(in the rows, 128 means zero)
Each row of R is roughly a mix of the hidden directions of one of 4 groups.
R (132 x 10):
[[144  93 117 137 153 112  93  84 119 154]
 [ 97 113  86 144 143 142 109 168 138 156]
 [122 137 164 144 139 141 115 130 165 182]
 [166 148 160 104 154 144 153 100 139 152]
 [ 72 105 141  96 137 106 104 108 137 134]
 [181 150 136 133 144  98  96 121 143 153]
 [131 131 144 101 152  88 141 117 105 178]
 [ 99 140 160 170 134 126 118  88 153 109]
 [ 75  97 129 157 144 148 156 127 143 114]
 [141 124 130 154 101 114 152 133 100 186]
 [153  74 109 166 138 127 135 141 132 158]
 [ 91 101 132 153 107 136 162  83 123 135]
 [ 62 110 123 122 144 142 101 110 119 137]
 [106 149 112 138 146 180 119 106 131 169]
 [129 125  96  78 102 128 133 166 101 138]
 [116 137  85 102  85  95 137 142 147 139]
 [148 118  92 165 164 133 121 163 148 110]
 [138 142 157 136 140 135 102 152 176 167]
 [ 84 102 136 110 104  98 126 116 123  86]
 [145 135  97 125 124 132 161 106  79  94]
 [111 168 133  88 123 161 160  99 129 126]
 [131 168 128 116 140 173 118 172 126 105]
 [118 161  89 111 169 161 115 141 146 126]
 [135 120 143 155 100 105 125  99 111 183]
 [145 146 152 141 108 132  93 156  77 140]
 [145  92 121 169 144 154 150 154 143 157]
 [149 119  86 159 123  78 113 110 120 142]
 [116 122  90 102  81 106 140 131 152 102]
 [139 117 152 103 145  75 141 100  97 130]
 [167 134 100 129 147 153 167 151 135  96]
 [ 85 124 104 140 156 164 139 165 145 133]
 [139 172  82 137 112 132 117 123  87 120]
 [162  99 165 126 130 127 173 155 135 111]
 [133 118  87 108 108 116 165 127 176 117]
 [154  90 159 141 135 118 136 177 149 142]
 [180 120 129 140 159 119 104 148 135 167]
 [127 152 108 186 120 158 148 107 139 140]
 [148 132 155 150 136 153 114 127 168  80]
 [152 137 171 149 175 145 104 128 122 149]
 [127  94  99 151 125 138 161 180 134 130]
 [178 139 112 139  98 118 148 160 102 147]
 [147  77 116 120 127  77 123 125 114 105]
 [132 139 155 129  81  98 147 102 122  89]
 [147 111 122  77 129  90 104 127 101 108]
 [158 120 146 166 143 158 171 147 147 135]
 [132 146  80 113 138 145 118 154 117  80]
 [ 97 107 133 165 170 153  96 136 115 120]
 [182 145 108 135 139 136 167 159 133 121]
 [ 68 113 121 109 106 124  94 112 126 110]
 [137 127 129  70 134  89 111 119  97 117]
 [169 166 131 112 112 134 107 110 111 170]
 [ 79 102 121 114 110 123  88 104 143 107]
 [119 141 160 139 142 134  92 122  71 142]
 [145 158  79 117 102 158 133 116 114  98]
 [124 112 101  71 101 116 128 136  92 130]
 [150 145 152  89  90  96 122 106 107 113]
 [137 137 145 160  97  81 131 131 141  87]
 [ 78 142  96 123 128 157 134  87 115 118]
 [157 123 171 149 157 160 129 115 112  96]
 [118 139  92  97 163 131 108 158 144  93]
 [154 141 130 140 113 123 120  64 105 152]
 [112 129 147 123 154 167 151 138 147  76]
 [172 161 118 141 159 133 120 159  97 144]
 [ 81 121 105  96  91 115 134 128 110  99]
 [ 82 122 104 120 122 174 140 133 131  91]
 [104 107 136 125 136 131 112 110 141  60]
 [101 127 141  93 169 103 123 153 144 162]
 [157 129 189 157 148 149 116 129 120 120]
 [135 151 168  92 149 102 103 146 109 151]
 [168 144 134 123 146 134 117 172 163  98]
 [115 101 120 117 128 107 125 164 128  68]
 [124  84 112 148  97 162 148 113 143  97]
 [102  89 131 103 118 126 161  81 136 115]
 [114 123 122 102 146 133 108 155 156  70]
 [122 115 142 170  90 162 125 157 157 123]
 [121 138  97 124  91  94 103 169 149 127]
 [125 143 149 161 100 157 110 149  80 137]
 [ 71 129 119  97 133 144  87 122 135 117]
 [129 161 114  81  90 102  99 132 131 124]
 [119 140 139 177 112 171 152 122 151 149]
 [131 115  96 137 145 146 135 158 173  87]
 [153 140 179 139 136 125 148  86 135 101]
 [170 173 141  99 103 152 115 132 113 136]
 [134 134 102 146 142 135 144  82  95  87]
 [131 113  83 167 152 137 144 169 132 117]
 [161  87  98 152 116  98 100 138 129 113]
 [180 145  88 107 108 109 105 122 119 117]
 [117 160 131 121 156 132  90  73 125 134]
 [149 157 145  88  98 172 124 130 110 116]
 [ 85 123 112 149 135 170 128 109 139  87]
 [162 145 179 150 155 148 123 144 128 152]
 [141  80 158 159  98 155 123 142 143 124]
 [141 133  95  79 104 128 123 158 100 151]
 [129 128  85 110 151 107 144 123  87  91]
 [ 70 115 119 118 139 122  98  90 126 113]
 [156 131 143  76 110 138 145 167 112 146]
 [116 140 119 110 147 164 120 156 161  82]
 [ 75 125 120  96 151 136 148 122 107  94]
 [141 136 147 149 142 162 118 153 176  96]
 [132 160 102 170 127 165 128 109 134 163]
 [141 162  81 116 143 133 108 158 111  97]
 [152 149 121 181 131 112 108 148 137 165]
 [133 142 189 138 132 139  98 122  93 138]
 [165 144 151 111 130 130 168 121 158 166]
 [ 90 123 107 169 151 123 107  90 141 112]
 [148 158 169  96 124 121 126 109 130 173]
 [128 150 146 160 135 175 133 159 164 138]
 [161 127 154  78 112 118 135 168 116 134]
 [140 114 142 138 121  79 126  84  96 150]
 [139 142  97 145 103 143 158 135  93 171]
 [112 118 109  99 127  94 154  72 123 129]
 [110 123 123 141 123 119 133 109  55 140]
 [146 141  98  90  87 102 143 127 157 112]
 [168 108 130 156 106  87 121 158 122 104]
 [141 124 115 158 169 143 119 168 168 131]
 [184 154 123 128 161 147 132 155 141 109]
 [134 150 158 139 164 132  88 136 112 170]
 [111 132 109  93 157  89 115 138 117 171]
 [122 134 114 130 134 163 104 123 157  69]
 [129 125  96 127  98 158 158 140  99  85]
 [133  77 168 114 126  97 131 108 147 145]
 [ 72 116 124  96 105 140 149 120 116  98]
 [159 126 149 110 142 148 178  87 127 124]
 [162 160 144 139  94 167 108 150 109 137]
 [173 171 120 105 129 138 116 161 122 103]
 [133 171 153  72 106 139 131 141 115 130]
 [ 76 116 118 102 105 121 138  92 102 142]
 [159 141 155 101 126 137  91 172 107 119]
 [ 86 120  96 118 178 144 107 144 135 132]
 [ 89  91 126 121 103 122 160  86 138 131]
 [182 163 124 129 144 135 112 163 116 108]
 [132 107 147 129 123  74 129  92 124 166]]
In each list below, one row fits none of the groups, and each other row fits one group, some only roughly. Which row is it?
  Z_133: [179 156 119 102 157 100 123 149 114 134]
  Z_661: [133 168  92 119 105 127 162 153 116  96]
  Z_317: [155 111 159 133  78 104 119 162 137 140]
  Z_438: [105 160  88 127 128 152 166 101 137 105]
  Z_955: [156 139 122 126 125  92 109 110 116 186]
  Z_85: [185 150 102 114 136 115 161 143 136 142]
  Z_960: [ 99 134  75 163 131 154 123 105 121 147]
  Z_460: [145  82 153 137 137 142 123 148 142 178]
  Z_827: [151 120 164  97 138 134 164 141 124 173]
  Z_803: [120 178 128 113 134 168 101 116 122 161]
  Z_75: [100  96 131 111 110 101 129 180 140 106]

Z_827
  Z_749: [164 150 103 109 123 158 135 147 110 174]
  Z_708: [175 142 154 124 144 121  97 128 174 123]
  Z_828: [153 124 148 178 100 144  99 147 124 155]
  Z_502: [105 101 147  91 167  87 120 139 126 118]
  Z_452: [167 115 124 147 168  93  92 118 129 138]
  Z_58: [125 136 118 143 163 147 123  88 133  75]
  Z_286: [134 112 144 184 139 105 107 157 137 157]
  Z_489: [143 131 103 125 100 115 143 172 177 119]
  Z_309: [142 113 171 166 100 140 165 150 135 128]
  Z_7: [150  89 108 152 148 114 135 140 133 179]
  Z_861: [114 155  90 103  77 135 134 137 105 141]
  Z_611: [108 135 121  89 173 129 134 101 117  89]
  Z_270: [156  90 168 128 122 105  93 157 119 131]

Z_7
  Z_638: [ 97  97  93 172 118 133 150 112 122 106]
  Z_618: [111 168  92 169 129 155 130 103 125 145]
  Z_660: [ 76  99 137 146  98 159 119 108 134 115]
  Z_639: [ 94 131  70 117 153 122  94 131 124 126]
  Z_627: [107 104  95  97  91 127 156 150 104 113]
  Z_458: [121 124 101 134 139 114 112 195 146 111]
  Z_390: [157 174 143 106 106 147 138 165 127 149]
  Z_464: [167 161 120 133 100 154 162 137 155 148]
  Z_477: [134 110 181 128 137 136 132 131 155  79]
  Z_76: [123  93 158 129 134 153 138  84 140  89]
  Z_649: [130 117 172 121 144 141 149 133 158  77]
  Z_264: [ 69 135 109 124 149 161 124 135 150 149]
  Z_732: [109 122 165 119 104 157 163  88 135 146]
  Z_491: [102  72  94 138 122 123 140  96 119 115]

Z_464
  Z_976: [175 154 143 170 147 157 137 120 144 121]
  Z_486: [192 137 147 154 110 128 149 123 112 112]
  Z_820: [131 124 140 110 146 140  97 186 119  94]
  Z_311: [187 150 112 172 126 139 133 128 115 119]
  Z_121: [ 86 102 117 120 117  96 134 135 127  77]
  Z_729: [166 142 164 118 152  86 128 105 127 150]
  Z_893: [150 132 117 160 101 123 159 117 138 182]
  Z_170: [138 151  95  82  93 110 119 135 144 102]
  Z_369: [123  98 135 149 103  97 103 178 141 117]
  Z_617: [138 116 144 166  86 179 137 128 138 129]
  Z_897: [101 121 117 128 124 149  99 133 167  75]

Z_893
  Z_310: [143 135 141 108 102  72 135 139 116  90]
  Z_23: [152 146 154 130 127 150 140  67 124 151]
  Z_970: [147 133 130 175  92 144 155 146 123 163]
  Z_575: [160 146  85 155 150 104 136 120  95 112]
  Z_947: [142 101 162 130 116 102 116 156 150  81]
  Z_896: [101 136 103 114 149 130 154  93  88 159]
  Z_925: [143 137 124 161  98 123 164 113 135 179]
  Z_396: [181 162 135 126 135 161 159 131 121 145]
  Z_544: [172 148 156 116 132 110 115  90 125 163]
  Z_871: [163 122 165 156 168 120 109 105 151 126]

Z_925
